(in the rows, 128 means zero)
Rotation paths and how fast each direction turns (degrees per step)
Each turn is a multiple of 5 degrees from 10 to 175, or 0.
Each row of a path follows its step; steps can be skipped.
path 1
step 0: [118 119 134 125 117 123 124 140 115 124 126 115 116 141 130 118 137 119
 134 136 129 114 131 133 135 118 128 130 133 124 134]
step 1: [124 121 138 132 129 137 135 142 121 130 127 128 130 137 122 128 138 119
 126 127 114 124 124 125 138 128 103 130 128 114 131]
step 2: [138 126 127 135 116 118 120 138 124 133 112 114 121 128 110 130 130 124
 136 130 123 130 117 124 128 129 114 139 135 121 127]
step 3: [135 117 130 144 126 121 124 147 140 133 128 135 125 125 122 133 135 133
 122 135 127 146 128 130 131 124 119 124 136 117 137]
step 4: [127 122 127 133 124 111 133 134 147 135 129 134 127 123 122 124 127 126
 149 140 134 133 121 125 140 122 124 137 126 132 134]
step 5: [115 115 129 137 122 117 118 139 131 117 130 136 140 129 123 122 129 118
 129 136 136 136 134 136 145 130 134 130 119 123 126]
step 6: [118 140 127 138 119 119 140 137 130 124 133 135 130 142 125 137 125 118
 133 123 132 122 121 129 140 135 128 137 112 121 136]
step 7: [132 139 120 140 120 120 127 132 126 103 123 121 126 141 118 135 141 123
 127 135 126 123 132 138 134 122 124 125 124 128 124]
step 8: [127 142 134 141 138 130 146 138 131 120 124 123 126 126 114 137 131 135
 118 138 135 125 126 126 141 135 115 124 132 127 131]
step 9: [110 124 122 140 130 119 133 125 129 123 112 118 121 129 111 137 128 134
 134 134 130 135 122 128 130 122 128 126 141 141 126]
Speeds:
[131 121 126 133 130 127 126 127 133 131 126 130 129 128 128 129 123 133
 132 126 129 130 132 123 129 129 131 127 131 128 127] : 55
[122 125 130 130 124 129 135 131 129 130 129 129 129 130 132 134 132 130
 127 124 126 130 129 125 123 126 128 128 128 132 132] : 135
[128 127 133 131 124 131 127 126 132 131 125 131 127 122 123 128 128 132
 126 128 128 128 122 133 127 126 129 124 129 131 127] : 60
[123 125 132 129 131 120 126 123 128 130 129 134 125 127 132 126 129 125
 125 128 130 125 127 127 129 127 129 130 131 130 127] : 65
path 2
step 0: [127 129 113 139 139 133 123 123 128 116 126 135 130 128 126 129 120 135
 129 133 135 132 134 144 119 115 113 132 119 124 139]
step 1: [133 128 117 133 116 123 119 130 121 117 142 134 121 130 131 110 121 120
 126 133 137 120 124 126 131 143 138 139 126 126 120]
step 2: [136 133 119 140 143 122 127 127 130 120 127 129 132 136 136 141 122 135
 125 131 133 131 122 139 125 121 120 146 124 125 145]
step 3: [136 130 119 126 120 127 126 130 126 132 138 116 124 132 138 117 132 117
 126 141 135 114 124 130 123 139 144 140 130 134 125]
step 4: [134 140 116 132 144 123 131 126 136 133 124 125 127 129 130 143 129 132
 125 118 126 130 120 121 117 118 126 145 128 133 142]
step 5: [121 119 120 116 126 127 130 123 129 133 130 114 130 117 132 112 136 121
 128 140 129 118 125 127 113 133 138 137 129 140 123]
step 6: [132 136 108 132 136 132 131 124 143 129 117 135 132 124 120 132 125 131
 123 114 122 132 121 118 113 125 118 132 126 132 128]
step 7: [116 106 128 122 130 123 132 121 133 120 128 127 132 116 132 111 124 127
 118 136 132 128 124 131 117 137 138 130 126 134 121]
step 8: [143 131 112 139 129 129 132 127 145 129 124 142 134 129 119 129 124 127
 115 122 126 136 123 138 121 130 115 123 131 126 125]
step 9: [127 113 137 127 129 122 129 129 129 125 134 130 120 119 136 117 116 122
 109 130 135 133 126 137 123 132 149 130 125 124 129]
Speeds:
[125 130 126 124 133 130 134 126 125 132 129 124 130 125 125 128 131 131
 130 129 124 126 126 120 125 128 128 125 128 130 128] : 45
[127 131 126 136 126 126 129 129 128 131 128 127 130 128 126 135 127 129
 132 125 131 134 125 129 123 129 123 127 130 127 128] : 175
path 3
step 0: [121 127 130 127 129 133 137 130 122 134 114 128 133 119 144 133 125 125
 108 130 122 122 123 110 124 127 124 132 128 117 128]
step 1: [122 121 130 136 124 135 135 133 131 136 118 139 138 139 124 126 121 121
 137 118 124 114 122 140 118 132 136 130 124 135 132]
step 2: [128 143 136 124 126 120 131 121 111 124 145 137 128 118 123 120 130 130
 118 125 124 121 120 126 126 131 137 132 121 136 130]
step 3: [135 135 119 125 143 138 143 128 126 134 116 136 123 115 140 139 126 130
 125 132 123 125 123 133 127 135 129 119 128 120 129]
step 4: [122 136 129 126 121 131 126 132 138 132 121 137 135 138 127 117 125 121
 140 134 115 111 129 117 126 130 139 131 119 119 127]
step 5: [120 129 133 131 127 120 127 127 115 124 140 138 115 127 132 125 118 140
 133 127 129 122 126 142 130 139 124 126 113 128 141]
step 6: [129 140 120 114 139 131 131 128 130 123 133 130 134 125 133 128 125 125
 114 132 125 124 124 130 125 136 127 129 145 108 137]
step 7: [118 121 124 132 131 134 137 133 137 133 118 129 132 127 134 123 129 124
 135 123 127 111 128 120 133 124 118 142 111 120 135]
step 8: [112 133 133 135 119 129 124 113 119 125 130 137 133 133 122 121 108 129
 124 117 132 121 128 130 124 138 128 123 132 133 136]
step 9: [130 123 130 122 129 124 136 135 115 131 131 134 130 116 140 129 137 124
 107 128 118 121 117 132 121 128 121 130 135 126 137]
Speeds:
[128 128 125 126 130 129 131 129 127 127 129 125 127 136 128 127 129 130
 129 121 122 124 134 128 128 124 130 129 127 131 127] : 120
[131 125 126 127 129 123 131 126 126 125 134 133 126 131 128 130 126 125
 127 129 128 127 125 126 136 129 129 127 132 132 130] : 110
[125 129 127 127 127 127 125 130 131 123 128 128 127 130 130 125 128 130
 130 126 129 128 131 128 132 131 118 131 132 123 131] : 40
[131 129 126 121 127 128 132 130 131 132 129 126 127 123 131 127 130 128
 120 124 129 131 131 131 133 130 130 126 128 125 128] : 110
[126 131 128 127 129 126 123 125 125 126 128 128 132 128 131 129 128 137
 129 124 133 130 127 125 132 128 132 127 123 130 130] : 125
[133 127 133 124 125 128 122 125 126 131 129 130 130 126 126 131 133 125
 128 129 124 126 132 124 129 127 127 132 127 126 133] : 155
path 4
step 0: [140 134 132 127 133 142 115 134 131 136 129 134 124 133 121 128 119 120
 123 143 135 125 109 122 141 127 112 138 124 132 127]
step 1: [124 148 124 126 120 125 119 128 118 114 142 131 127 109 123 127 121 115
 123 129 129 131 125 137 133 135 129 133 116 114 126]
step 2: [130 138 119 128 130 118 128 124 136 124 139 133 117 132 117 125 124 128
 117 143 111 118 131 125 118 136 116 125 144 123 122]
step 3: [137 125 131 125 132 136 131 143 123 132 126 144 127 125 119 130 113 124
 116 138 132 122 121 115 141 126 113 141 127 125 137]
step 4: [123 136 124 130 130 119 113 138 129 118 137 128 119 116 130 136 118 102
 126 134 135 132 129 132 129 131 132 138 121 120 118]
step 5: [141 139 131 130 131 135 120 122 144 126 141 129 116 128 122 115 120 128
 124 143 113 123 122 133 123 136 116 121 130 125 121]
step 6: [124 135 133 121 127 136 132 132 118 121 131 150 128 113 110 127 111 133
 117 128 129 123 122 120 136 127 122 134 132 122 134]
step 7: [121 132 117 133 125 122 122 134 130 128 133 127 119 121 121 138 120 107
 118 139 137 127 144 121 119 127 122 139 136 120 116]
step 8: [145 137 136 133 132 135 114 135 141 136 129 126 120 132 126 128 112 126
 120 138 113 129 124 133 131 132 111 134 119 126 125]
step 9: [121 143 134 120 124 131 115 127 118 119 136 145 126 115 117 131 116 127
 129 128 131 129 107 128 137 132 129 133 132 122 124]
Speeds:
[130 124 126 128 130 129 129 128 125 133 125 129 125 131 120 129 123 131
 129 130 128 125 122 131 131 128 132 125 127 130 129] : 125
[127 127 129 130 130 130 120 131 131 127 125 125 131 131 134 131 125 125
 127 131 130 130 123 128 128 130 131 126 123 128 127] : 90
[131 130 127 131 133 128 128 126 127 122 126 125 127 132 125 132 129 127
 133 128 128 121 131 129 122 128 129 129 127 124 125] : 130
[126 127 130 129 125 125 129 123 128 128 131 126 129 126 132 127 123 131
 132 132 123 126 126 135 128 125 127 132 124 128 126] : 100
[132 132 131 134 134 125 129 125 130 132 131 127 129 128 130 128 126 131
 127 128 129 125 129 125 127 131 125 127 128 136 131] : 130
path 5
step 0: [131 132 119 118 125 119 139 134 127 133 118 130 112 138 119 116 132 134
 134 128 135 123 126 135 123 138 137 134 134 120 134]
step 1: [127 121 124 128 132 130 145 128 120 136 121 124 120 132 125 121 131 140
 139 149 128 118 133 132 125 133 123 129 128 119 122]
step 2: [127 117 123 135 130 121 133 138 125 143 124 126 125 123 116 110 124 123
 139 135 131 123 130 124 121 140 129 121 119 131 126]
step 3: [125 128 130 142 126 132 126 126 123 143 120 124 129 123 138 111 129 135
 137 134 132 122 126 110 118 127 125 118 125 122 132]
step 4: [132 129 121 134 131 121 125 136 134 138 124 137 117 129 127 114 116 138
 121 123 127 126 115 114 116 129 128 126 122 119 135]
step 5: [136 143 121 125 127 129 136 135 116 131 117 128 120 131 131 120 129 143
 130 126 124 125 123 120 118 132 131 132 141 116 137]
step 6: [137 125 124 123 130 119 139 142 133 135 115 132 119 132 119 119 129 139
 129 141 128 127 127 136 126 130 129 140 130 114 126]
step 7: [132 128 124 135 126 130 140 136 113 139 118 121 127 126 118 119 131 134
 140 136 126 115 130 133 133 143 123 131 126 125 124]
step 8: [132 116 129 137 125 122 132 124 125 146 119 131 133 125 122 107 129 130
 136 140 139 129 126 125 128 130 126 127 117 126 134]
step 9: [131 122 127 137 129 138 129 129 117 142 126 135 127 121 130 114 118 135
 127 126 122 122 124 110 121 133 116 121 121 122 132]
Speeds:
[126 135 132 128 131 128 129 131 130 128 133 131 133 132 130 125 123 133
 128 125 127 128 131 128 127 127 134 128 126 126 129] : 60
[126 121 127 135 126 129 130 129 127 128 127 131 134 133 130 127 130 126
 126 125 126 130 127 124 125 127 128 122 128 131 127] : 60
[121 122 127 129 126 125 131 129 124 129 128 127 131 129 125 131 129 131
 126 128 131 126 132 133 131 131 130 133 131 126 128] : 60
[125 129 130 132 126 130 127 128 129 135 132 126 127 122 128 128 128 130
 123 126 133 129 128 124 129 125 127 128 125 133 133] : 65
[128 133 124 129 128 126 129 132 122 128 131 127 128 127 123 127 126 123
 130 121 126 126 127 127 129 134 130 127 130 133 129] : 145
path 6
step 0: [127 132 129 119 127 115 126 120 124 128 131 128 139 127 124 118 128 119
 122 115 115 134 130 126 142 124 124 119 144 132 118]
step 1: [137 128 119 129 112 126 116 124 135 121 136 124 135 135 115 121 127 128
 126 116 117 125 131 122 137 117 123 140 129 135 126]
step 2: [130 131 120 124 120 114 131 130 138 123 124 138 146 143 128 130 126 130
 138 128 119 140 136 128 136 122 134 133 123 132 120]
step 3: [132 145 132 120 139 120 118 129 143 134 127 124 146 133 119 120 129 124
 130 126 127 125 133 134 136 125 134 131 134 128 117]
step 4: [140 133 135 128 122 128 123 142 133 129 134 121 132 134 115 128 148 127
 141 127 125 128 128 125 137 120 129 138 120 125 118]
step 5: [128 133 134 131 128 113 140 143 127 131 127 135 144 131 125 120 138 125
 141 127 118 125 127 117 132 129 134 117 124 128 124]
step 6: [127 140 126 132 133 132 116 135 128 135 123 121 139 136 123 118 130 113
 132 129 116 111 128 116 137 123 124 122 129 123 131]
step 7: [132 131 133 140 114 131 125 134 116 128 118 122 134 142 139 126 140 122
 129 128 118 129 127 126 147 121 126 132 122 128 127]
step 8: [139 133 139 136 122 122 124 128 125 127 116 131 147 126 138 116 124 126
 135 124 128 125 134 127 137 128 124 116 133 144 129]
step 9: [130 127 131 119 124 138 108 126 129 120 119 128 142 122 124 128 132 113
 136 122 132 124 134 121 140 120 120 131 124 135 130]
Speeds:
[127 127 126 128 130 128 131 129 123 128 136 130 125 129 126 127 132 126
 126 128 121 125 125 124 129 129 126 122 131 125 130] : 60
[124 124 130 126 121 124 130 129 128 126 129 128 130 122 121 127 126 128
 129 127 131 125 126 123 126 125 127 127 125 131 130] : 90
[131 133 126 126 127 127 119 130 126 131 132 126 127 125 130 128 127 133
 128 131 127 125 133 124 124 125 126 129 129 128 131] : 140
path 7
step 0: [123 131 137 141 146 129 141 118 120 139 123 132 135 122 118 132 133 127
 126 124 132 123 127 106 132 117 133 141 138 125 121]
step 1: [128 122 121 129 131 136 123 133 130 144 131 140 135 125 120 141 145 128
 123 118 106 133 129 125 125 120 124 145 116 125 130]
step 2: [126 132 122 117 135 139 130 131 113 109 130 134 129 131 115 137 127 128
 127 121 114 114 122 126 119 127 142 141 134 125 116]
step 3: [129 119 121 126 122 144 130 129 123 130 120 114 135 129 120 136 119 128
 125 137 100 123 138 131 125 133 113 125 133 136 121]
step 4: [111 142 141 111 138 131 128 133 124 138 133 129 142 130 127 129 107 121
 130 137 121 125 126 134 126 136 131 129 139 133 123]
step 5: [121 140 140 131 126 144 127 141 137 139 127 122 121 136 123 133 126 130
 143 139 115 127 117 126 139 122 125 116 116 135 130]
step 6: [133 138 152 112 117 137 120 126 122 121 131 133 140 138 129 140 133 130
 131 133 141 133 119 131 122 131 128 123 116 135 122]
step 7: [118 121 134 137 113 143 120 114 131 119 121 128 120 142 128 123 125 121
 142 130 133 126 141 138 134 134 133 130 113 140 125]
step 8: [127 127 142 123 134 123 125 108 117 119 127 136 125 124 133 115 117 124
 135 130 132 129 126 137 117 132 107 125 114 124 138]
step 9: [121 132 132 142 134 133 129 108 131 123 129 119 124 136 127 124 128 113
 129 137 136 138 124 134 143 112 123 130 134 113 140]
Speeds:
[124 130 134 129 122 128 126 128 133 122 128 127 131 125 129 123 131 128
 131 131 129 126 130 130 129 129 126 127 127 121 130] : 25
[129 126 131 126 122 130 129 130 131 133 128 132 129 127 130 126 133 127
 128 128 131 124 122 124 129 123 129 133 127 132 127] : 70
